Each row has a name. Each question is about the rows just above it. Places in a row count from 1.

[-2.18  0.15 -2.18  0.15 -1.35  0.15 -1.12 -2.18  0.16] : U
[-0.91 -1.80  0.62  1.24 -1.87  1.08 -0.72  0.37  1.32] : J
[-0.53 -0.82 -3.01 -3.01  2.05 -0.11  1.31 -3.03 -3.03] : V
[ 1.08  0.24 -4.23  0.04 -1.44 -0.38  1.78 -0.62 -1.11] : Z
[ 0.57 -0.78 -0.10  8.31 -0.10  0.86  0.57 -0.10 -0.10] : R
Every place of [-3.03] in V:	8 9
At which places does U hold [0.15]?	2 4 6
Places of [-0.10] in row R:	3 5 8 9

[ 4.04 -0.17  3.65  2.57 -1.85  0.83 -1.75 -1.02  4.62  0.50  0.07 -6.28
  0.22  0.68  1.25  0.20  2.75 -1.88 -2.23  5.28  0.61 -1.53 -0.83 -0.97
  1.24  2.78  0.35] : K
[ 1.37  2.51 -3.99 -0.46  0.46  2.03 -1.37 -2.38 -2.15 -1.28  0.36  4.25
  0.42  2.12  0.98 -6.82 -0.62  2.90  0.87  0.13  1.70 -2.57  1.89  0.42
 -0.42  1.74 -0.09] : F
[-4.09  0.17  0.24  1.01 -0.04  4.63 -4.08 -0.41  3.31  0.42 -0.22 -0.04
  4.63  1.79 -0.78 -9.21 -1.19  2.22 -0.04 -1.96  0.27 -1.11 -0.29 -0.04
  4.63  1.34  0.00] : Y
[ 9.36 -0.68 -0.24  0.88  0.10 -0.72  1.72  5.09  0.93  0.93 -0.43 -2.21
 -1.35 -1.24  3.30 -4.20 -0.46  0.97  4.23 -0.53  2.82 -2.28  1.83 -0.17
 -0.61 -2.90 -0.10] : P
[-5.21 -2.51  1.69 -0.54  0.64  1.77  0.39  1.69  2.35 -2.22  1.71  1.69
 -0.47  0.38 -2.22 -0.12 -0.54  0.65 -0.54  1.69  0.99 -0.69 -0.41 -0.03
  0.63 -0.78 -0.58] : L
[-3.56  0.03 -4.78  1.81 -1.51  1.21  3.96 -0.60 -0.89 -1.27  0.33  4.02
 -0.97  0.58 -2.71 -1.60 -4.59 -1.43 -1.59 -4.49  0.40 -2.76  4.59  0.55
  0.65  3.93  0.05] : S
At which places does F hold [2.51]?	2
At which places does L hold [1.69]?	3 8 12 20
At which places does F hold [-6.82]?	16
Every place of [-0.47] in L:	13
Places of [-0.54] in row L:	4 17 19
At which places does S hold [3.96]?	7
Places of [4.63] in row Y:	6 13 25

[ 2.18  0.33 -3.41  0.33 -7.35 -5.31] = X
[-1.72 -0.98 -1.72 -2.14 -1.72  2.58] = W
[-1.52 -2.22  1.12 -0.63  4.56  1.14] = H
[-2.79  0.10  0.10 -0.42  0.10 -0.42] = N
[-6.66  4.49 -0.96 -6.66  2.57 -6.66] = E
[-2.99 -2.99  0.23 -0.13 -2.99 -2.99] = B
[-0.70  1.03 -0.30  0.29  0.63 -1.82] = G
At which places does B hold [-2.99]?	1 2 5 6
Every place of [0.10] in N:	2 3 5
At which places does W hold [-1.72]?	1 3 5
Every place of [-6.66] in E:	1 4 6
Every place of [2.57] in E:	5
Every place of [4.56] in H:	5
Places of [0.33] in row X:	2 4

[ 1.32  4.74  0.99 -1.66  2.66  0.22  0.71 -1.45  1.58 -1.78  0.71 -5.83
  0.71  1.42  1.49  1.55  0.13 -2.88 -1.66 -3.41 -2.89  4.89 -1.31  1.53
  2.84 -3.16  2.02 -5.93  8.15 -0.66 -1.83 -2.40 -3.11 -3.41  1.55  1.29
 -1.05]  suse
[ 2.21 -1.56 -3.17 -3.24  0.66  4.61 -4.45  5.76  2.10  0.66  0.25 -0.47
  1.42 -6.25 -1.70 -3.14  1.04 -1.64  1.61 -2.23  4.96  2.25  5.25 -0.58
 -0.90 -1.77 -0.95  3.85 -4.01  4.74 -2.81 -1.51  1.43 -1.62  2.51 -3.74
  0.70]  Vak
[-1.03 -5.72 -0.66  1.30 -2.48  1.05 -1.72  1.96 -0.71  0.45  1.28  4.20
  0.64 -2.62 -1.18 -1.15  0.26  1.03  2.74 -3.93  4.61 -5.27  1.75 -0.69
 -3.50  2.86 -2.51  5.54 -7.75  2.16  1.75  2.05  3.76  4.10  0.27 -1.89
  1.43]  daken
[-1.63  2.62  1.98  3.26  2.49 -3.40  2.92 -3.31 -1.72 -1.55 -0.43 -0.40
 -2.40  5.54  0.57  3.71 -0.71  1.27 -1.57  2.96 -5.16 -0.20 -5.73  0.21
  1.89  1.31  2.10 -4.77  5.25 -4.10  3.09  1.04 -1.46  0.44 -2.72  3.71
 -1.29]  der
[-3.07  0.87  3.26  3.49  1.71 -4.17  4.37 -4.39 -2.46 -1.63  0.17  3.39
 -0.86  5.64  0.65  3.99 -0.78  2.47 -0.91  1.02 -4.50 -3.96 -6.24 -0.11
 -0.25  2.34  0.80 -1.98  1.62 -4.68  3.53  2.27 -0.19  2.75 -3.38  2.99
 -1.68]  Gumu
[ 0.68 -5.42  0.28 -0.86  2.01 -0.52  2.58 -1.58  0.92 -0.97 -2.03 -5.14
 -0.82  2.82  1.34  1.50 -0.15 -1.87 -1.04 -3.35 -3.65  5.60 -2.44  0.72
  3.96 -2.13  3.40 -5.98  7.49 -1.77 -1.19 -1.93 -3.83 -2.88 -0.58  2.67
 -0.08]  fal
[ 0.68 -0.08  0.28 -0.86  2.01 -0.52  2.58 -1.58  0.92 -0.97 -2.03 -5.14
 -0.82  2.82 -1.04  1.50 -0.15 -1.87 -1.04  3.96 -3.65  5.60 -2.44  0.72
  3.96 -2.13  3.40 -5.98  7.49 -1.77 -1.19 -1.93 -3.83 -2.88 -0.58  2.67
 -0.08]  sodi
[ 2.03  5.30 -0.86 -2.80  1.55  0.22 -0.43 -0.08 -4.00  0.40 -1.66 -5.28
 -0.84  1.32  0.63 -0.20 -0.47 -2.58 -2.46  4.24 -1.66  5.88 -0.40  1.09
  2.70 -3.11  2.01 -5.77  6.93 -1.34 -2.70 -3.16 -3.41 -4.85  1.65  0.85
 -0.07]  dizuk
[-2.91 -0.59  2.71  3.05  1.10 -4.11  3.12 -3.02 -3.65 -0.35  1.13  4.30
 -0.64  5.06  0.75  3.46 -0.65  2.82 -0.27  0.09 -3.98 -5.53 -4.47 -0.41
 -0.58  3.37  0.60 -0.99  0.55 -2.64  4.96  2.70  0.85  3.85 -2.11  1.74
 -0.47]  bemum
[ 0.61 -3.76 -2.10 -1.03 -2.64  2.39 -3.00  4.07  0.19  1.09  1.19  2.45
  0.79 -6.29 -1.48 -3.03  0.63  0.20  1.99 -3.88  5.78 -1.16  4.19 -0.95
 -2.87  0.40 -2.52  6.38 -6.91  2.97 -1.86 -0.66  3.13  1.07  2.48 -1.94
  1.13]  Fop
[-2.63 -1.83  2.39  1.80 -0.03 -4.79  2.88 -3.38 -2.27 -0.24  2.42  4.79
 -0.50  4.99  1.53  2.84 -0.60  1.80  0.90 -0.75 -2.68 -5.92 -4.40 -0.10
 -1.25  4.08 -0.42  0.93 -1.90 -2.98  4.50  3.30  1.80  3.96 -2.41  1.92
 -0.86]  zil
[-3.99 -1.14  2.58  4.22  1.83 -3.67  3.53 -2.84 -3.21 -1.18  2.17  4.66
 -1.77  5.25  0.10  2.81 -0.04  3.44  0.37 -1.10 -3.43 -5.37 -4.82 -0.64
 -1.19  4.49  0.32  0.95 -1.40 -2.50  3.74  3.26  1.95  4.65 -3.15  3.10
 -0.58]  pekuz
At which places does dizuk hold [2.03]?	1
At which places does zil hold [1.80]?	4 18 33
Every place of [-4.01] in Vak:	29
At which places does suse hold [-3.41]?	20 34
At which places does sodi hold [-1.04]?	15 19
Places of [-0.64] in row pekuz:	24

[ 3.30  3.14 -5.09  8.97  1.23  0.31  0.70  1.70 -1.75  5.38  1.22 -1.62
 -1.76  0.02  1.61 -5.47 -0.73 -1.09 -2.28 -0.59  2.87 -0.79  3.23 -2.69] : M
[ 5.17  5.17  1.83 -3.64  0.68 -0.55 -6.80  2.02  4.28  4.45 -7.25  0.03
  0.68  5.17  4.30  8.59  0.10  5.10  7.68  3.98 -2.12 -2.72 -5.08 -3.63] : T
[-1.53  3.75  1.83 -8.30  4.44  4.44  3.75  3.98  4.45  4.44  4.30  0.03
  0.68  5.16  4.30  8.59  0.10  3.75  4.44  3.98  4.44 -2.72 -5.08 -5.08] : D
At which places does D hold [-5.08]?	23 24
Every place of [5.17] in T:	1 2 14
At which places does D hold [4.44]?	5 6 10 19 21
Every place of [-1.76] in M:	13

[ 0.10 -0.12 -3.72  0.50 -2.42] : Nokit
[-0.40 -0.27 -0.57 -1.93 -1.93] : Sumez
[-2.41 -2.41  1.03  2.58  1.03] : Dogo
[-0.62  1.87  1.26  1.52  1.92] : magut
[-0.88 -1.92  2.61  2.55  2.97] : sef
[-0.58  1.95  1.27  1.06  1.88] : Tavu
[ 3.85  0.51  0.09 -2.14 -6.35] : Kidos
[-0.96  2.21  2.59  2.59  2.59] : vuga
[-3.73 -0.08 -0.38 -3.73 -9.33] : nen
Every place of [-2.41] in Dogo:	1 2
Places of [-1.93] in row Sumez:	4 5
At which places does Nokit hold [0.50]?	4
Places of [2.21] in row vuga:	2
Places of [2.59] in row vuga:	3 4 5
Places of [3.85] in row Kidos:	1
Places of [-3.73] in row nen:	1 4

[1.46 0.01 0.49 1.83 0.38 2.61 0.12 1.98 0.10 0.10 0.09 1.90 0.14 0.23
 1.16 1.49 2.53 1.16 0.87 2.89 1.16 2.23 0.09 0.47 0.94 0.01 0.13 4.75
 0.20 0.62 1.57 0.72 0.09 0.22 3.27] -> rul
[1.88 1.13 0.29 9.38 0.53 1.91 0.01 0.20 0.09 0.07 0.73 1.21 0.26 0.11
 0.10 0.21 1.79 6.45 0.21 1.73 0.26 3.44 0.14 0.48 0.27 0.09 0.04 1.55
 0.17 0.16 0.81 0.57 0.14 0.50 3.63] -> kos
[1.87 1.10 0.29 9.69 0.52 1.86 0.01 0.18 0.08 0.06 0.70 1.18 0.26 0.11
 0.10 0.20 1.75 6.68 0.20 1.68 0.25 3.43 0.14 0.47 0.26 0.09 0.04 1.47
 0.17 0.15 0.78 0.56 0.14 0.50 3.58] -> vokaz
[1.91 1.65 1.19 5.26 0.52 2.47 0.03 0.60 0.10 1.19 1.19 1.66 0.23 0.17
 0.11 0.55 2.35 3.50 0.44 2.44 0.44 0.54 0.13 0.54 0.92 0.02 0.13 4.68
 0.20 0.61 1.56 0.72 0.45 0.23 0.54] -> Tezuk
[1.87 1.10 0.29 9.69 0.52 1.86 0.01 0.18 0.08 0.09 0.70 1.18 0.26 0.11
 0.10 0.20 1.75 6.68 0.20 1.68 0.25 3.43 0.14 0.54 0.53 0.09 0.04 1.47
 0.17 0.15 0.78 0.56 0.27 0.50 3.58] -> pipu
[1.88 1.13 0.29 9.38 0.53 1.91 0.01 0.20 0.09 0.07 0.73 1.21 0.26 0.11
 0.10 0.21 1.79 6.45 0.21 1.73 0.26 3.44 0.14 0.02 0.27 0.09 0.04 1.55
 0.17 0.16 0.81 0.57 0.21 0.50 3.63] -> viset
Places of [0.54] in row Tezuk:	22 24 35
Places of [0.21] in row viset:	16 19 33
Every place of [1.16] in rul:	15 18 21
Every place of [0.01] in rul:	2 26

[7.19 7.19 7.19 3.12] = Sumip
[ 6.52 -6.71 -7.18  1.15] = zat
[1.96 4.15 1.96 1.96] = Tumo
[5.97 5.97 7.08 4.14] = gat
[3.13 0.61 7.08 3.13] = Sete
[6.53 6.53 6.53 6.53] = vufum
Every place of [6.53] in vufum:	1 2 3 4
At which places does Tumo hold [1.96]?	1 3 4
Places of [5.97] in row gat:	1 2
At which places does gat hold [4.14]?	4
At which places does Sumip hold [7.19]?	1 2 3
Places of [-7.18] in row zat:	3
Every place of [3.13] in Sete:	1 4

[-3.14  1.34 -0.25  0.08 -3.39  1.69  4.03  0.28  1.12 -3.41  3.18 -4.68
 -0.43  1.83 -2.08 -2.56  1.25  2.62  1.75  1.90 -3.35 -1.40 -1.50 -1.80
 -5.23] -> lufiv
[ 0.99 -0.42 -1.35  1.92  2.50  1.56 -1.35  2.10 -6.51  1.11 -2.64  2.50
 -0.87  4.63  5.51 -0.45 -1.35 -0.43 -0.21  0.25  4.68  1.33 -0.54 -1.35
  4.78] -> dek
[ 0.99 -0.42 -0.96  1.11  2.50 -3.41 -3.41  2.10 -6.51  1.11  1.11  2.50
 -0.87 -3.41  0.32 -0.45 -1.35 -0.43 -0.63  0.25 -3.41  1.11 -0.54 -3.41
  4.78] -> Bama
[-3.14  1.34 -0.25  0.08 -3.39  1.69 -2.32  0.28  7.36 -3.41  3.18 -4.68
  0.29 -5.65  0.72  2.31 -5.65 -2.32 -5.65  0.28  6.46 -2.81  0.27 -0.09
  1.85] -> Fek
Places of [-1.35] in row dek:	3 7 17 24
At which places does Fek hold [-5.65]?	14 17 19
At which places does Bama hold [1.11]?	4 10 11 22
At which places does Fek hold [0.28]?	8 20
At which places does dek hold [1.56]?	6

[ 2.02  7.85 -0.13  2.59 -1.05 -3.43 -7.66 -8.24  2.58 -3.21 -1.90  5.75
  3.25 -3.30 -1.14 -2.93 -1.98 -0.49 -2.12 -2.64]  A
[ 2.02  7.85 -0.13  2.59 -1.05 -3.43 -7.66 -8.24 -2.93  0.21 -1.90  5.75
  3.25 -3.30 -1.14 -2.93 -1.98 -0.49 -2.12 -2.98]  C
[ 0.10  0.74 -1.96  0.55 -0.29 -2.34 -1.98 -0.54  0.63  0.20 -1.81 -0.17
  0.72  0.22 -1.36 -1.02 -0.82 -1.00 -3.37  0.63]  Q
At which places does C hold [2.59]?	4
At which places does Q hold [0.22]?	14

[ 3.68 -0.57 -8.18 -8.18] : Reta
[4.05 1.77 4.05 6.20] : feraz
[1.57 3.69 1.57 6.21] : zed
Every place of [4.05] in feraz:	1 3
Every place of [6.20] in feraz:	4
Places of [1.57] in row zed:	1 3
Every place of [6.21] in zed:	4
Places of [3.68] in row Reta:	1

[1.46 1.46 1.46 0.98 1.46 1.45 0.98 1.46]  nidur
[-0.93  1.78  1.78  1.78  1.79 -2.59 -0.93  1.78]  delo
[-1.83  1.79 -1.91  2.52  3.18 -0.09 -1.91  1.79]  biber
Every place of [1.46] in nidur:	1 2 3 5 8
Places of [1.78] in row delo:	2 3 4 8
Places of [2.52] in row biber:	4
Every place of [1.79] in biber:	2 8
Every place of [-2.59] in delo:	6
Every place of [0.98] in nidur:	4 7
Every place of [-0.93] in delo:	1 7

